Rows are one point carried round by a steady rotation, each followed by how many steps it has turned.
The counts run from 0 to 624.
[  4  28  32  18 -50 -20  13  -1  15  36 -24  -6 -14   5  10 -12  17  16
  -2   7  14 -26  27 -18  20 -27  14 -51 -17 -26  47 -18 -13 -20] -> 600
[ -9 -21  11  33 -31  -1 -10  19  37  35 -24   8 -21  -9 -16   7  23 -18
 -16  34 -19 -49  -2 -11  -1 -14 -47 -19 -17 -24  10 -17 -17  14] -> 323
[  4  39  17  30 -20   5   7  42   4  33 -26  25 -58  -3 -10  17  19  -3
   3  14  14 -18  31 -19  31 -36   3 -15  -6   1  40   5 -21 -10] -> 241
[ 25  18  -3  17 -30  14 -23 -23   4  20 -33  17 -43  -1 -10  18  20  14
   3  15 -15 -53  29   3  33 -20 -15  -8   1 -36  57  -2  -8 -18] -> 151
[ 26  26   5   8 -32  29 -23  22  -4  18 -22  40 -43 -17 -13  16  21  -9
  -1  23  -5 -37  11  18  25 -20 -12 -20 -14   6  51  -4   3  -9] -> 16
[ 10   6   0  12 -45   9 -29 -27  26  26  -9  14 -21 -20 -27  23  51 -18
 -18  24 -12  -5 -29  16  18 -12 -23 -44 -11 -32  10  -3   4  -4] -> 486
[ 12  10  29  28  -3  20 -19  -5  30  21 -30  25 -22 -23 -37  11  43 -13
 -14  40  -3  -6 -21  25  43 -12 -47 -31 -13  -7   6 -15 -18  17] -> 182
[ 16 -12   6  25  -9   6 -19  23  26  29 -25  17 -16 -15 -35   4  32   7
  11  38  24 -51  30 -14  27 -32 -30 -26  -7 -21   6  -2 -32  -8] -> 451
[  5  49  -6   6 -29  16  -9   3  14   5 -44  -9 -10  -9 -26   5  43  18
  -3  -3  -4 -35  27  10   3 -24 -11 -35 -12 -27  40 -20 -10 -24] -> 539
[-10  10   9  26 -66  15 -12  20  36  27 -30  -7 -11 -22 -13   7  45 -10
 -36  27   8 -36   4   8  -1 -25  -9  -8 -20  -9  -2 -19  -9  -5] -> 410
[  6  12  30  35 -33  -1  24 -27  38  18 -27   7 -15  18  -7  -3  22 -24
   7  40 -44 -19 -13 -21  14 -11 -44  -3  -7 -35  24 -18  -7  15] -> 384
[ 38  15   8  13 -36  19 -17  14  10  18 -34  21 -15   5 -29  -1  18  10
  14  26  -2 -70  39   1  21 -15 -13   3  -4 -16  47  -8  -5 -14] -> 415
[-16  -8  22  32 -40  -8   5  27  25  47 -19  18 -38  -8  17  20  27  -7
 -30  17  -2 -33   0 -13   7 -25 -23 -46 -17 -23  26 -17  -3   7] -> 461
[  9   9  20  10 -16  19  21   5  51  14 -39   2 -31  -1 -12 -10  11  -7
   0  14 -29 -37  13  -4   7  -6 -45 -11 -10 -29  49 -35 -20  15] -> 195
[ 23  15  48  29 -45  -2  -8  30   4  36 -43  -1 -17  20  -7 -18   5  17
  -8  15  14 -30  -1   4  17 -35   1 -30 -24 -16  34 -12   9 -13] -> 465
[ 32  22  31   7 -49  -7   2  34  10  42  -2   6 -45  15 -22 -13   2 -22
  23  26   8 -13  -9 -27  19 -33  18 -35 -18  -5  24   5  -1  -5] -> 429
[ -7  37  10  29 -47 -11  12   3  17  20 -32 -14 -34  18 -12   3  31  -1
  13  22 -13 -13   8 -42  13 -49  -4  -4   5 -37   8   0 -18 -18] -> 514
[-16  33  40  49 -48   9   5  -4   5  27 -26  13 -13   7   1  27  17 -24
 -10  33 -29  -9  -7  -3   2 -22 -24 -27 -29 -11  27   6  -1  20] -> 247
[ -2  26   1  27 -33   8 -15  31   1  34 -18  13  -4 -11 -55  13  41 -13
  20  37  12 -29  18 -21   1 -41 -18 -47 -22  -9   2   3 -22  -4] -> 313
[ 16  15   7  65 -31 -19   0  19  20  25 -28   7 -53  18 -11  22  27 -13
  -9  25 -11 -21   5 -23  18 -19 -28  -2  29 -28   3  -1  -8  -3] -> 377
[-10  41 -13  36 -32  -3  -5  18  24  27 -22   0 -27 -15 -48  23  55 -19
   1   8 -12   3  -2 -20  -6 -41 -20 -35   9 -32  -3  -3 -19  -6] -> 576
[ 15  35  -7   2 -45  27  13  17  48   3 -32  -2  -6 -18 -34 -22  48 -19
 -13  27 -21 -28  -2   0 -11  -6 -22 -10  -7 -12  16 -41 -17   5] -> 7
[ 31  47   6   4 -35   3  14   6  13  24  -8  13 -67  17 -14   5   4 -10
  25   3 -22 -18   6 -25  10 -30  -6 -25   2 -27  64  -2  -2  -2] -> 28
[ 22  17   1  42 -16   2 -18  48  20  24 -29  21 -54   0 -39  32  26 -11
  -9   8  -5 -23 -10   3   1 -13 -35 -25  12  -8  28  -6  -2  12] -> 102
[  5  53  -2  12 -27  11  -7  16  25  16 -30  -2 -43  -1 -35   5  50 -10
  -2  14   2  23 -29  -7  27 -45 -17 -33   6 -26   2  -3 -15  -6] -> 442
[ 11  50   8  24 -65  -2  -4 -14  -5  18 -35  -3 -24  18  -2   1  42   3
 -14  13 -15  -2 -14  -9  19 -32   5 -22   5 -34  13 -11  20 -27] -> 76
[ 11  -1  45   3 -63  12  -8 -14  29  38 -12   0 -27  -1  -6 -13   3 -10
  -4  31   6 -30  19  -3  27 -21  17  -7 -44 -12  29   1 -15  -8] -> 422
[  6  10 -10  -4 -12 -12  10  -2  51  23 -16  19 -22 -35 -15  -2  51  -2
 -14  18   9 -26  29  -6  19  -2 -20 -49   4 -15  30 -30 -29  -8] -> 535
[ 35  27   2  27 -22   9 -22  43  -3  18 -26  35 -28 -13 -19  18  39  -1
 -13  19  -9 -44  -7  23  18  -9 -31 -40   2  -5  36 -18  17   2] -> 541
[ 10   7  49  30 -74   0 -11 -11  30  44 -22  -3 -30  12 -15  -8   9 -15
 -20   9   6 -19 -12  -7   4 -20  -2  -7 -28 -36  16   0  -5  -4] -> 160
[ 21  31  29  30 -22  11   7 -22  23   5 -34   5 -29  21  -8 -18  18  -7
  15  39 -26  -3 -27 -10  45 -36 -44   2   7 -39  19  -9  -4  -1] -> 518
[ 16  15  12 -12 -34  19 -23 -15  32  30 -21  -9 -10 -22 -61  -2  22 -10
  12   3   3 -37  13  -1   3 -13  -9 -22 -39 -33  41 -13 -34 -10] -> 361
[ 11  29  37  35 -59 -21  -2   7  -9  38 -26   2 -17   7   1  -3  26   1
 -21  17  12 -17  -7  -7  20 -31  10 -41  -4 -15  20 -10  10 -12] -> 338
[  2  35  15  23 -43 -15   1 -19  11  22 -34  -9 -26   9  13   6  27  16
 -17  -9 -11 -16   5 -12  19 -26  -9 -40   9 -44  43 -14   4 -15] -> 601
[-22   1  14  27 -38   8 -23  34   1  47 -26   5 -33 -10 -13  26  25   7
 -17  17  16 -26   7 -10  10 -45 -13 -36 -26 -25   9  -2 -14  -6] -> 588
